Named moves (each a turn or a mirror), then the moves between two rows, first move first; the first pair answered
move Q:
[ -7  -5  -2  18  12  -5   3  -1 -35]  ->  [  1  -7   0  -1   8 -11 -14 -19 -34]
[ 14 -10 -23  38  20 -12  43  78   5]  ->  [ 57 -16 -23 -54   3 -36 -42 -12  16]
[ 11  -8  -3 -18  -7 -14   1  13  -3]  ->  [  8  -7  -3  -7  -6 -11  10  22  -5]
move P:
[ 26   1   7   6  15   8   0 -13  24]  ->  [ 23   1  -4 -16  -8  -3 -21  -7  23]
[-9  5 13  7 -2  7  9  5  1]  ->  [-11   4   7  -7 -14   0  -3  10   2]
[  0  23  -8 -10   2 -10   1  19  -9]  ->  [ 2 25 -1  1 16 -4 12 12 -9]
move W:
[-10  16 -11  16 -19   4  12  18  -3]  ->  [-11   9  -3  22  -3   7  22  11 -14]
[ -4 -29 -24 -41 -55 -14 -24  -1  -3]  ->  [ -7  13 -13   0 -60  31   4 -31  34]
[-34  -8 -23 -14 -18 -11  -4  26 -36]  ->  [-36  21 -26   0 -39   6   0  18  -5]
Then:
(2 to 3 moves a pair)
[ 13  39   2  13 -15  23  -6 -50  33]  ->  [  9 -36   2 -21  31 -32 -16  -6 -46]	W then Q then W
[-12   0  15 -15  14   9   2 -36 -22]  ->  [-28  -5  -8  -8 -13  -8   5  32 -22]	W then Q then W
[  1   5   1  -4  -3  13  -4 -50  16]  ->  [ -1 -14  -1 -25   2  -6 -15 -45  -7]	W then P
[-17   1   1 -14 -17 -18  -1  -3 -16]  ->  [-21   2   5  11  -1  -5  21   5 -15]	Q then P
[-10  -3   5 -34 -14  -9  -7 -36 -14]  ->  [ -7   8  17  -1   4  13  18 -46   0]	W then P
[ 13   4  24  10  12  -6   8 -25   8]  ->  [  2 -13   8 -11  -7 -34  -7  13 -11]	W then Q then P
[  2  -5   8 -10  26  -1  -5 -40 -16]  ->  [  1   5  -8 -28  -8  -8 -26 -31  -2]	P then W
[  6   2 -11 -36 -25 -12 -28  12 -10]  ->  [ 24   2   6 -35   0  -1 -28 -28  -3]	P then Q then P
[ 13  18   0   9 -12   8  -1 -14  34]  ->  [ 15  -1  16  11  24   6  11 -31   8]	W then Q
[ -9   4  28  23  38  18  22 -35 -11]  ->  [-14 -11 -14 -24 -25 -33 -30  37  -4]	W then Q then W
[ 3 18  0 17 -1 14 10 -9 25]  ->  [ -1  -8  -7 -26 -10 -19 -19   3  -9]	W then P
[24 15 -3 -7  6  9  5 -8  0]  ->  [ 21   3  -3  -4  16   4  10   8 -16]	Q then W
[ 20 -11   6  -5  23   2   2 -34  -3]  ->  [ -1   3 -10  28  -3   5  23  27  11]	W then W then Q
[  1  -4 -14   6 -11 -12  -7  18   9]  ->  [ 12  -7   3  -2   9  -5 -10 -24   3]	W then W then Q
[-12  15   5   8 -21  15  -2   8   7]  ->  [-4 15 13 13 -6 23  2 -9  9]	Q then P
[-10   8  -6  25 -21  15   5   4 -23]  ->  [  4  -4  -4  -6 -15   4 -18 -20 -30]	W then Q
[  8 -36   4  32  38   8  25   5   0]  ->  [  2   7 -22   4 -42   9 -13   4  42]	P then W
[-30  31  23  -6 -18  27   5 -32 -12]  ->  [-41   7  22  -7  -3  12  17  -1 -43]	W then P then Q
[ -5   8  33   7  -1  21  23 -29   1]  ->  [-10 -25  21 -27  -9 -14   1   1 -30]	W then Q then P
[ -2 -35  -3 -14  35 -24   1  31 -20]  ->  [ -7   2 -23   0 -15 -10  -3  53  25]	Q then W then Q
[  4 -32 -15 -23  -1 -22  -3   0 -10]  ->  [ 17  -3  -5   1   3  10   9 -34  28]	W then P then Q
[-18  -4  -2 -14 -46 -14 -20 -14 -24]  ->  [-30  -2   5  34 -22   4  25   9 -26]	Q then P
[12 -4 -9 18 -2 -3 10 17 42]  ->  [ 17  -4 -14  -1 -13 -11  -6  12  45]	P then Q
[ -9 -17  -7  -1  -8   6 -24  43  -3]  ->  [ 18 -17  14  -8  22  18 -32 -12   3]	Q then P then Q
[ -3  11  -3 -34 -43 -12 -36  -2   1]  ->  [ 18  15  29   4  19  19  -3 -50   9]	P then Q
[-28  -2   1 -23  -8  -8   6 -24 -41]  ->  [-27  23  -4 -15 -36   7   5 -27  -8]	W then W
[ 23 -33  12 -10  53  -7 -29 -30  26]  ->  [ -8 -38 -12  17  28 -21  -7  59  16]	P then Q then W
[-13 -10  12 -24 -15  -5  -4 -28 -43]  ->  [-23 -10  14  19   2   7  34   8 -40]	Q then W then P
[ -2  -1 -20  57  -2  -3   7  61  34]  ->  [ 19  33  -7  37 -13  24 -13 -28  64]	P then Q then W
[-13   5   3 -35 -23 -17 -14 -16 -13]  ->  [ -8   4   9 -35 -16 -13 -16 -27 -11]	P then Q then P
[ 26 -12  -5 -44   2  -7 -46 -43  15]  ->  [ 32 -34   6 -31  38 -11 -30 -35   0]	P then W
[ 17  26  12   4 -11  28  -7 -49  24]  ->  [ -5  31  13  25 -15  37  21 -35   7]	Q then P then W
[ -6   7 -16   5 -20  -4  -3  40  17]  ->  [ -7  -9 -16  -6 -14 -17  -8  42   0]	P then W then P
[-10 -16  17   2  26 -21   3   2 -12]  ->  [-16   2  -2  -5 -19 -26 -14  21  11]	P then Q then W
[ -4  69  17  15 -10  47  22 -26  -6]  ->  [ -9  56  24  -2  -3  40  16 -46 -34]	P then W then Q
[-23 -11 -16 -25 -14 -30 -13  27 -25]  ->  [-15 -23 -11  -9  10 -32  -1  41 -25]	P then W
[ 32  -2 -19  -7  -7 -14 -24  17  41]  ->  [ 35 -13  10  10  42   2   2 -21  16]	W then W then Q
[ 14  -6  -7 -14 -23  -9 -27   9  23]  ->  [ 24  -6   1 -14  -8  -2 -27 -12  27]	P then Q then P
[-13  -4   1 -31 -28 -14 -13   0 -19]  ->  [ -6  22  15  -1 -15  21   7 -34   8]	W then P then Q
[ -4  -4  23  -1  26   9  14 -52 -42]  ->  [-17  -3  -2 -41 -24 -20 -21 -21 -46]	Q then P
[ 11 -23  -6  -1   7 -17  -8  42   6]  ->  [ 27 -24   2 -18  18 -17 -23   8  12]	P then Q
[ -6   4 -21  -3 -36  -2 -18  41  28]  ->  [ -8 -15  16  33  39  18  32   7 -12]	W then W
[-16   1   5 -33 -10  -5  -6 -22 -36]  ->  [-34   1  -1 -10 -12   0  18  12 -44]	Q then P
[-18  10  -8  -8 -25  14  10  11   3]  ->  [-13  13   4  -3 -10  24  16 -15   3]	Q then W
[ 19   1   6  11   0   3   2 -13  16]  ->  [ 16   3   7  11  -1   7   1 -20  13]	P then W
[  2 -11  -3  20  19  -8  15   6 -10]  ->  [  7   8 -17   5 -17  -9  -8   8  22]	W then Q then W
[-12   4   8  -2  -4 -11   8  16 -12]  ->  [ -6  12   4 -15 -14 -12  -8   4  -2]	W then Q
[14 -6 29 24 39 16 26  0 -9]  ->  [ 10  35  15  20 -15  31  11 -11  30]	P then W then P
[-31   0   2   4 -28 -11   7  26   1]  ->  [ -3  -2  29   4  14   7   9 -38  10]	P then Q then P
[ 12  22  19   2   0  16  -3 -48  23]  ->  [ 14   9   0 -32 -24 -13 -34 -22  21]	W then W then W
[ -4   8  29   5  18  -4   6 -52 -17]  ->  [-18   7   4 -27 -32 -29 -24 -16 -23]	Q then P
[  5 -11   4   0   1   0 -13  24 -26]  ->  [  8  -8  11  16  13  10  -2  25 -17]	W then P then W
[-13  -9 -17 -18 -11 -38 -17  55   6]  ->  [-10  40  -4  28 -13  12  14  18  51]	Q then W then P
[ -9  11  -2  -7 -31   0  -3   1  -5]  ->  [ -4  -1  12  -6  -1   0   6 -21 -24]	W then W then Q
[ 13  -3  14   1   1   9  -7 -21   8]  ->  [ -6  -1   1   5 -22   1  -1  22   3]	Q then P then Q
[ -9  -4   2  -3  -8 -16  -2  -9 -25]  ->  [ -4  -7   9   3   6 -11   3 -19 -24]	P then Q
[  1  11   1 -34 -15 -10 -27 -26  -5]  ->  [-15  18  17  21  18  20  27 -16 -13]	W then W then Q
[ 12  13  -1  -6   7   0   2 -21 -19]  ->  [ 12  14  -6 -13  -5  -5  -7 -16 -16]	P then W
[-11 -15 -15 -33 -38 -32 -13  -1 -26]  ->  [-18  20  -9 -15 -53  -2   1 -31  -8]	W then W then P
[-15 -16  -5 -33 -14  -8 -26  -6 -24]  ->  [-12  16  14  19   4  35  12 -26  11]	W then P
[ 15  21   3  -2 -15  28 -10 -29  37]  ->  [ -5  22 -15   4 -39  19  -6  17  30]	Q then P then Q
[ 20 -15  -4   0  27  -7  -8  42  12]  ->  [20  4  0 19 26 12  3 32 29]	W then P then W
[-19  -3  13  16   8   5  16 -32  -2]  ->  [-19  -4   2 -16 -17 -12 -11 -33  -2]	Q then P
[ -4  22  -1   2 -19   7   9  -4   0]  ->  [ -7  17   0  -6 -16   4   6 -11 -11]	W then P then W
[-15  21  -4  31  -9  13  20  19  22]  ->  [  3  15   1 -23 -15   1 -22 -36  14]	Q then W then P
[ -6   1  16 -30   3   3   7 -79 -37]  ->  [-45  -6 -18 -13 -41 -21  20  30 -51]	W then Q then P
[ 17 -10   4 -18  24   1  -5  -5  -8]  ->  [19  1  4  0 24 16  7 -7 10]	P then W then P
[-13  34  26  41   6  25  34  14  13]  ->  [ 16 -17  35 -27  39 -13 -16 -30 -28]	W then Q then P
[ -8   1 -18  12 -13 -15   4  53  -3]  ->  [-11  15  -3  40   3  11  31  26   1]	W then P then W
[ -6  -5   0 -13   1  -3   3  -6 -13]  ->  [-5  2  3  3  9  7 14 -7 -2]	W then P
[ 30 -14  20 -19  -1  -7 -16 -10  67]  ->  [ 21 -24  35  18  39   5  25   3  48]	P then W then Q
[  0  -2  12 -15   7   1   4 -27 -11]  ->  [  1  -5  13  -7  16   4  11 -22  -7]	W then P
[  5 -16  -4 -32 -12 -17 -25  11 -10]  ->  [ 12 -31   0 -17  16 -18 -12  21 -13]	P then W
[-11  -9  12  21  15  -4  21  10 -29]  ->  [ 11 -16   9 -19   7 -21 -21 -18 -20]	W then P then Q
[ 14  13  25  26  31  33  26 -40  29]  ->  [ 11 -40  21   0  60  -8  17  -8 -26]	W then Q
[-19  13   7 -17  21   4   9 -45 -17]  ->  [-23   0   9  -2  37   1  25 -20 -28]	W then P then Q
[-21 -33 -18 -25   4 -22  10  -8 -48]  ->  [-12   2  -4  35  23  24  51 -18  -5]	W then P
[ -9   7 -18  -9 -25  -4  -1  11   1]  ->  [ -4 -11 -14  -9  -5 -13   1  24 -10]	P then W then W
[-49  27   2   3 -25  21  40 -18 -34]  ->  [-47  18   5   0 -12  15  43 -22 -45]	Q then W then Q
[  7  26  -8   4 -26   3 -12   1  34]  ->  [ 10 -19  16  -2  37 -11   2 -13 -24]	W then W then Q
[ 20   1 -27 -13  -6 -23 -13 -16  39]  ->  [ 20 -22 -12  10  41 -21  16 -13  13]	P then Q then W
[ 13 -16   6 -14   6 -14 -20  -1   7]  ->  [12  2  9 15 10  7  3 -2 23]	W then P then Q
[-15  27   4   2 -44  18   6   1  16]  ->  [-13  16  25  13  -4  28  27 -25  -7]	Q then W
[-18  19 -21   5 -22   8  -2  55 -18]  ->  [ 18  13  -8 -41 -10   5 -44 -20  -8]	P then Q
[-19 -24   3  -1  11   3  18  13 -39]  ->  [ -4 -24   9 -12  21   4   8 -18 -35]	Q then P
[-33  -9 -18 -10 -70  14 -22  27 -19]  ->  [  1 -53   8 -34  -1  -2 -33 -24 -48]	P then W then Q
[-23  13   9  12  -4   6  20  22 -27]  ->  [-14  11   2 -28 -22 -12 -16  -1 -23]	P then Q
[  6  -1 -23   0 -17   0  -9  31  22]  ->  [ 22  10  -3   2   0  19  -7 -21  30]	W then Q then P
[  1   4   0 -12 -13   4  -7 -13  16]  ->  [ -1 -10  11  -8  11   1   2 -17  -6]	W then W
[-45   0  22  -1  -1  24  21 -38 -37]  ->  [-51  -8  -9 -27 -46  -6 -10  15 -28]	W then Q then W
[ -1  21  -1   3 -11  17  15  10  53]  ->  [ 8 20  5 -6 -8 18  7 -8 54]	Q then P
[ 17   1   3 -22 -14   7 -25 -44  35]  ->  [  1 -23  20  31  40  15  34  -9   0]	P then W then Q
[-28   9  -9  29 -11   4  31  31 -12]  ->  [ -8   6 -17 -33 -38 -18 -26  -7  -6]	P then Q
[  0 -29 -11 -31 -17 -19  -6  12 -37]  ->  [ -8  13  -3  33 -20  27  37  17   7]	W then Q then P
[-22  -7  -1 -30 -30 -16 -14   3 -49]  ->  [-11 -23  16  10  27  -3  22  10 -53]	P then W then P
[  8  22   2  -3  -6  20  -1 -38  21]  ->  [-22   0  -5  21   6   7  32  23 -19]	W then P then Q
[ 28   4  10  20  37   7   7 -34  39]  ->  [ 19  -5  16   6  45   3   6 -52  11]	P then W then W
[-27  19  -7  26 -23  30  21  -6   3]  ->  [ -6 -12  -7 -31 -16  -4 -24 -35 -20]	W then Q then W
[-12  13 -21  12 -32 -12 -13  22  46]  ->  [ 12  12  -4   0  -7  -3 -25 -32  52]	P then Q
[ -2 -10   4 -16   5 -10 -11 -12 -18]  ->  [-11  -7  -2   8   3  -8   7  23 -15]	P then W then Q
[ 21   2   7 -39 -13 -26 -32 -23  11]  ->  [-13   0  -2  18  -7 -21  21  57  -1]	Q then W then W
[ -1  17  -8  14   3  21  12 -10   1]  ->  [  6  16 -10  -7  -5  13  -9 -22   4]	Q then P
[ 18   2  -7  -4  -5 -18   5  19   2]  ->  [ 29   6   0  -7   0 -11   4  -4  11]	P then Q then W
[ 9 30  0 54 19 34 41 -5 37]  ->  [ 19 -42  -5  19  59 -18  20  38 -16]	W then W then P
[  5 -29   9  -2  28 -10  -9 -10  -7]  ->  [  3  12   0   8  -8  12 -12 -20  33]	P then W then W
[ 29 -27   8 -12   2  33  -7 -22  -9]  ->  [ 10 -26 -12 -20 -32  18 -17  16 -16]	Q then P
[ 33 -13  13   8  43   1  -1 -10  21]  ->  [ 38  -8   4   8  29   0 -10   1  39]	W then W then P
[ -2   5   6  11   7   1  12  13 -10]  ->  [  9   9  11   1   8   6  -2 -17   0]	Q then W then P
[-14  16   2   7   9  -3  19  16  10]  ->  [-5 14  9  5 20  1 16 -8 13]	Q then P then Q
[ 20 -11  29 -13   8  15   4 -10 -21]  ->  [ 12 -12  14 -27 -17   1 -10  12 -23]	Q then P
[ 23   6   4  -1  12  14  12 -10  35]  ->  [ 18  10  -6 -20 -13   5  -7 -11  35]	W then P then W
[-30   5  -8   7 -29 -18  10  23  -9]  ->  [  3   3  19  -5  13  -4   0 -50  -1]	Q then P then Q
[ -5 -18  -1  -4  14   4 -14 -33   2]  ->  [ -5  -6  -5   0   3  10 -16 -34  17]	W then W then W
[  4 -14   1 -12   9  16  -3 -29  -3]  ->  [-19 -12 -13  -5 -17   8   2  19  -9]	Q then P then Q
[-16  14   2  19   2  14  23  -7 -11]  ->  [ -2   2   1 -22  -5  -5 -13 -29 -14]	Q then W then W
[ -2  13  -6  -1 -23  11   9   3  10]  ->  [  5   4   5 -11  -2  11   6 -28  -2]	W then Q
[ 31   1  24   5  44  20   5 -50  15]  ->  [-18 -14  -6  27  15  -4  32  61 -17]	P then Q then W
[ -3  17   6  -8 -18   7 -10 -35  -4]  ->  [-15   9  11  20   3  17  20 -14 -21]	W then Q
[-24  15 -28  11 -45  -9   8  63   8]  ->  [ 36  10  18  -7  26  16  -7 -66  26]	Q then P then Q
[-34 -21 -21  -2 -20 -18   6  24 -27]  ->  [-38  12 -21  10 -42   3   9   7   0]	W then W then P
[ 12  33   0   4 -32  10 -10 -32  36]  ->  [ 12 -28  17 -15  31 -22  -3 -27 -36]	W then W
[-18  -4 -18 -15 -15  -6 -12 -12  -2]  ->  [-21   2 -14 -11 -10   2  -4 -21  -7]	W then W then P
[-29  -9  -2  27  16 -14   9  20 -27]  ->  [-26  -4  -5  35  14 -10  11  29 -15]	W then P
[10  9  5 24  6 15 14 -4 14]  ->  [ 11 -18  -5  -7   2 -17 -10  20  -9]	W then W
[ 33 -35   3  -4  42   0 -11 -17  18]  ->  [ 35 -12 -10  -8   2   4 -26 -10  53]	W then W
[-11  -2  -5  -3  12 -16   1  13  -6]  ->  [ -6  17  -5 -10  -3  -4  -8 -10  14]	W then W then Q
[ 10 -15  -3   2   1 -11  -1  20   4]  ->  [10  1  2 18  2  5 10  9 16]	W then W
[ -5  33  14   2 -30  -8  -3  15  18]  ->  [-3 32 31 19  1  6 17 -9  5]	Q then W
[ 21 -17  -9 -35  -5 -16 -29  -3  15]  ->  [  0  15 -16   0 -33   6  -3  23  35]	W then Q then P
[-14  16   1  20 -11  17  28  30  33]  ->  [ 15 -10  15 -40  10  -3 -17 -39   9]	W then Q
[ -8  -8  37  18  38  16  11 -56  -3]  ->  [ -8 -48  19 -22  32 -28 -20 -13 -34]	Q then W
